Each row is where one point has got to under a steady rotation. How many ticks took it there?
The counts run from 0 to 115.
[  3  15   2 -11  -8 -15  36  -5 -10   7  19   5 -15 -29  -7   5  12   9
  -5  13  10  22 -22   9  12 -17   4  27   6  -6 -24  -9   4 -13  -2 -37
  34  26  16  12  36  12  24 -18  21  -4 -26   0  -8  25] -> 65
[  1   2   0  -1 -31 -21  -1 -13 -16  13  38  16 -11   9  20  37   0  -6
  21  -3  -7   7 -26  13  12  16  -2  -6  28 -15   3 -25   5  -6 -35  -6
  27  -2  -4  21 -19 -28   3 -27 -26 -13  -1 -19  10  17] -> 81
[  6   2   5  -7 -10 -16   5 -15  -6   0  44  18  -9   1  12  29  23 -11
 -17   5  -3  31 -15   5  13 -22   2   7  25 -10 -20 -12  32   0 -16 -21
  -1  -4  14  37  11   2 -17 -23  -5  10   2   4  -4   3] -> 77
[ -4 -13  16 -13 -16  -3  -3   9 -10  16   6  31   4  -1 -15  -2  -4  19
   2 -23 -35  27 -39  -9   5 -18  -7  36 -18   3 -25   3   3   9  27  -8
   2 -15   3  13   4   7 -17  -1   5 -18  -9  17  30  29] -> 41
[  3  -8  -6  23 -14   7  18   7 -15  35   3   6  -1   9 -15  13 -12   3
  30 -17 -24   4 -12   1  -9 -11  -1   6 -17 -19 -31 -21   0 -18  11  -8
  64   4 -16   4   1  -7  42  23  16  -6 -13   3   9  -1] -> 48
[-29 -14  14   7 -14   6   6 -22  17   6  21  -3   1 -38  -3  14  -4 -16
  11   4 -14   6   3  -8  -7 -18   8  25  25 -27 -20  -2  -1  -8  11 -18
  27  -1   1  24 -32  -6   3 -20   7  -9  -2 -18  21  -5] -> 84
[ 18 -43   5  -4 -26   2 -24  -5  23  11  16   5 -22   7  11  27 -12 -20
  15 -23 -38  -2 -18   4  -5  -3   1  -5 -11  -7 -18  -2  12 -12   0  -6
  -5 -39  12  23 -13   2  -1   8  -7   2  -8   2 -26 -10] -> 39
[ 23  13  24 -32  -7 -11  12 -14   8  -4  11  10 -10 -15   6  -1  -2 -22
  -9  30   9  -6   2 -15   8  13  -1  20  15  11 -19  -7  13 -16 -17 -20
  17   2  52  -8  14  13 -13 -22  15 -12 -13 -11 -16  19] -> 70
[ -2  18  12 -17 -10  -9   1 -13   3 -26 -12   9  -8 -26 -13   9 -19   5
  10  14  14 -37  -1   5   2  18 -14  -5  29  10 -16 -27 -18 -16 -14 -13
  32  18  14   7  -8 -16 -33 -11 -21 -21   4   7  -2  19] -> 13
[ 25 -24  12 -13 -26  -3  -9  14 -15   4   6  12 -36   8  -8  15  -3  21
  30 -12 -13  -3 -38  11  -7  -7  -2  19 -24  29 -25 -13  -3 -13 -16 -20
   4   2   9  14   2  10 -16  -7 -20 -25 -10   9   1  32] -> 45
[-28 -26  13   0 -21  -5 -33   5   7  -9   1   5  -9 -23 -14  26 -10 -13
  -9 -28 -21  14 -14  23 -16 -22  17  18  -1 -26 -44   4  -4   8  21  -4
   9 -16  -8  27  -7  -5 -31 -17 -15  -5   1  19  12  -6] -> 96
[  9 -24  30  -4 -23  23 -12   5  17 -12 -15 -23 -17  -9 -21   1 -31  -4
  30   4 -14 -31  -2  14  -4   5   4  -2   7  12 -32  -8  -7 -19   2 -36
  18  -9  17   9   1   6  26   7  11  -5 -18   7 -30   4] -> 51
[-22  13  25 -27 -25  -1  16 -17  -4 -10   5  19  15 -37   7   1   6   6
 -10  -2 -17  11  -2 -12  23   7  -7  13  24 -37  -7 -13 -10  10  20  -9
  21  -4   1   5 -23 -10 -16 -22  -6 -29   0 -10  24  24] -> 79
[-18   2   4  -7   5 -27  13 -17  20  -6  16  30  10 -28 -11   7 -16  -3
 -12 -10 -26  29 -15   1   9  -5  -4  15  33 -32  -2  -3 -13  12  31 -21
  11 -18   3  48   0 -23  18 -16  -5  12  -6  14   5   1] -> 23
[-14  17  12   3 -25   1  10   1  -4  -6  -8   6   6  -6  15  22  -4 -17
  13 -16  -3 -12   7  20  34  19   3 -27  29 -41 -16 -27  -7   0   9  -8
  36 -18 -23   4 -12 -15   2  20 -20   8 -10  -3 -15  20] -> 6
[ 18 -18   0   2 -25 -15   0  11  20  -7  -1   9 -34  -6  10  21   0 -23
  16 -19 -10  -3  -8  20  22   8  -2 -10  -6 -22 -25 -20   1  -4  10 -20
   9 -33   7  21   9  11  -9  29  -5   6 -11   2 -55  15] -> 113
[  6  -4   3   5   0 -16 -32   1  21 -10   3  10  -2  -8  -8   4 -32  -3
  40 -20 -21 -26 -26  18 -15   3  10 -26   4  -3 -18 -21 -21 -22   3   1
  51  -2  -6  11  12 -29  10  17  -8   2   6  29   0  -8] -> 105
[  4  28  13 -21   5 -19   1 -23  -6  -1  33  29  31  -2  -3   3   7  14
  -2   2 -25  20 -15 -15  14  -2 -11 -13  31 -15  -1 -29  20   3  -8  -8
  35   1  14  14  27 -10   8 -12   1   4  11  21  18  12] -> 73
[ -5 -15 -10   1 -13  -7   0 -12  31   1  -3  24  -4 -33  -3  13 -23   1
  15 -20 -23 -10 -11 -22 -22   8   1  -6  -5 -38  -8 -17  -9 -12  -4  18
  43  -4  -8   6 -22 -14 -12  -3  -3 -29  16   0  25 -13] -> 30
[ -4   3  14  -3   2 -14  -3 -25  24  -4  36   8  16 -16  -9  17  23 -16
 -10  -7 -12  16   1  -8   6 -10  -2 -12  28 -34 -24 -24  38   0  -5  -9
  43  -9  13  26  15  14   2   0  16  16  17  16  -1 -15] -> 72
[ -7  12   3  -9  -3 -11  -1 -17 -18  25  25  25  15  17  -3  16 -16  -3
  13   1 -16 -13 -11  -7 -23  17  -2  -2  21  -4 -13 -22   2 -17 -28  14
  46  14   9   3  -9 -19 -16 -17 -15 -20  18  -1  45  10] -> 86
[  7  20   9 -30  -7 -19 -10  11  -3  -5 -18  32   6  -5  -8 -19 -26  10
  19 -13 -16  -8 -21   8  21  25 -11  -4  -2  10 -17  -9 -18  -6  26  -4
  19 -18  13  -5  32 -12  -7  15  -5 -11  -9  21  -5  41] -> 111
[ -8  13  -8  -3  14 -21  19 -19 -12  27  14  34   3  -7 -22  19 -10 -31
 -17  18   9   7   3 -11  -3  -4  -3  23   4 -12 -24 -10  15 -21  -6 -16
  44  -1  26  17  18   4 -31   0  -3   7  -2   2  11   0] -> 16
[ -3 -42   8   7 -12   6  -6 -16  41  23   5  18 -13 -26  -2   9 -11 -32
  -2   2 -18  -4  -9 -21 -21  -7   9  18 -14 -18 -31   4   6 -22   8  -1
  18 -24  27   9  -8  13 -21   2  17 -20  11 -10   4 -19] -> 34
[ -2  12  -1  -3  -7 -10  10   9 -13  -6  -5  32  -7 -18 -18  -4  12  17
   2 -12  -7  26 -32   1  25 -21  -3  24 -20   3 -26  -9  -9   9  29 -18
  18  -5  10  17  26  14 -25  11   1 -17  -6  26  -1  30] -> 115
[ -5  -4  22 -23 -24 -14 -21   0  -3   5   5  10  11  24   7   9 -45 -21
  21 -13 -37  10 -11  13  -5  23   4  -2  33 -10 -13   1 -20  -3   3 -10
   8 -20   5  13 -11 -41  25 -21 -22  14 -18  -4  -2  14] -> 93
[ 21  -3  15 -17 -25   3   5  12 -13  -1  -9   6 -10 -10 -14  22  10 -13
 -15 -22   2  -3 -11  11   4   5  -7  10 -26  -8 -45 -23  27   3  -5 -12
  11 -15  25  -4  33  35 -33  -2   3  12  -9  13 -29  25] -> 58
[  2 -15  -3  -5 -19 -30  -4  -9  22  -3  17  21 -23 -23  -6  23 -15   3
   4   6  -9  20 -33  10 -13 -18   1  11  13   3  -3  -2 -16  -2  -7 -28
  -8  -2   5  49  -8  -9  -3 -27 -13  -8 -11   7 -14  -6] -> 27
[ -3  -3  -1  16   3 -13 -17  10  22   6  20  16   6  -4 -15  13 -14 -23
   8 -19 -25   4 -11  13   5 -19   4  -2  -7 -28 -36  -9   9  -4  29  -9
  36 -29   7  16  25   4  -4  31  15  18   6  33 -13 -11] -> 109
[  2 -25  23  -7 -29  15  -2  12   4  -6 -21  -4 -25 -31 -13   0  -9  15
  16  -4 -14  -7 -22   1  -5 -15   5  33 -26  13 -41  -2  -2 -11  20 -29
   5  -2   5   6  -6  21 -17   0   3 -29 -17   1  -2  24] -> 46
[ -3  26  -5   1  -4 -24  21 -10 -23   1   1  33   3  -3 -17  16  -7   8
  11   3  10 -14  -9   3  -2  19  -9  -3  24  -1 -15 -34 -14 -12 -17   0
  58  22   7   8  11 -21 -24   3 -26  -7  11  14  22  19] -> 12
[-19   4  12  -6 -17   6   9   1   0 -22 -12  -2 -13 -35 -16  18  -2 -12
  -1  11  20  -9 -14  15  20 -13   1  26  16  -7 -30  -1 -12  -2  14 -29
  17   7  11  13  -4   6 -40  -6 -15 -26 -17  -1 -10  27] -> 9
[ -5   0  -3   8 -10 -10 -11   5  22   8 -10   7   3 -24 -13   1 -25 -18
  20 -25 -13 -21  -6   2 -21  12  11  -1 -20 -25 -33 -13 -18  -9  12  17
  68  -9  -2 -13  -5  -8 -13  22  11  -6   6  13  10  -5] -> 104
[ -6 -23  -1  17 -14 -23 -28   7  16  -2   6 -10 -29 -19 -18  18 -28 -11
  28  -7  -8   2 -26  39 -21 -20  19  12   4  15 -36   0 -22 -20  -5 -21
  11   3  -5  39   7 -20   3  -9  -5  -2 -22  10 -10  -9] -> 101
[ -3  -8  -1   3  -2 -18  -2   7   4  18   5   3 -27  -3 -18  -3 -31  -9
  22   1 -10  17 -24  19 -10 -25  22  46  -6   8 -27  13 -23 -21  16 -22
  29  20  14  16  16  -9   4 -10   8  -9 -30   4   9  12] -> 102
[  4  13  27 -29 -25   8 -16   5   8 -10  -9   0   2   2  11  18 -14 -37
  10  -2 -14 -27  12  16  21  35   0 -10  16  -4 -30  -2   9 -24   2  -9
  30 -28  15 -21  -1   2 -22  15  -5  -1 -12  -6 -30  29] -> 1
[-22   0  29 -20 -12   3 -39  -9   3 -11  -7   6  27 -11 -15   4 -32 -14
  -2 -16 -37 -10  -5   4 -11   3   0  -3  27 -15 -26  -5  -9   6  20   0
  21 -17  -4  13 -11 -27  -1 -15 -16   5   6  15  27   7] -> 92
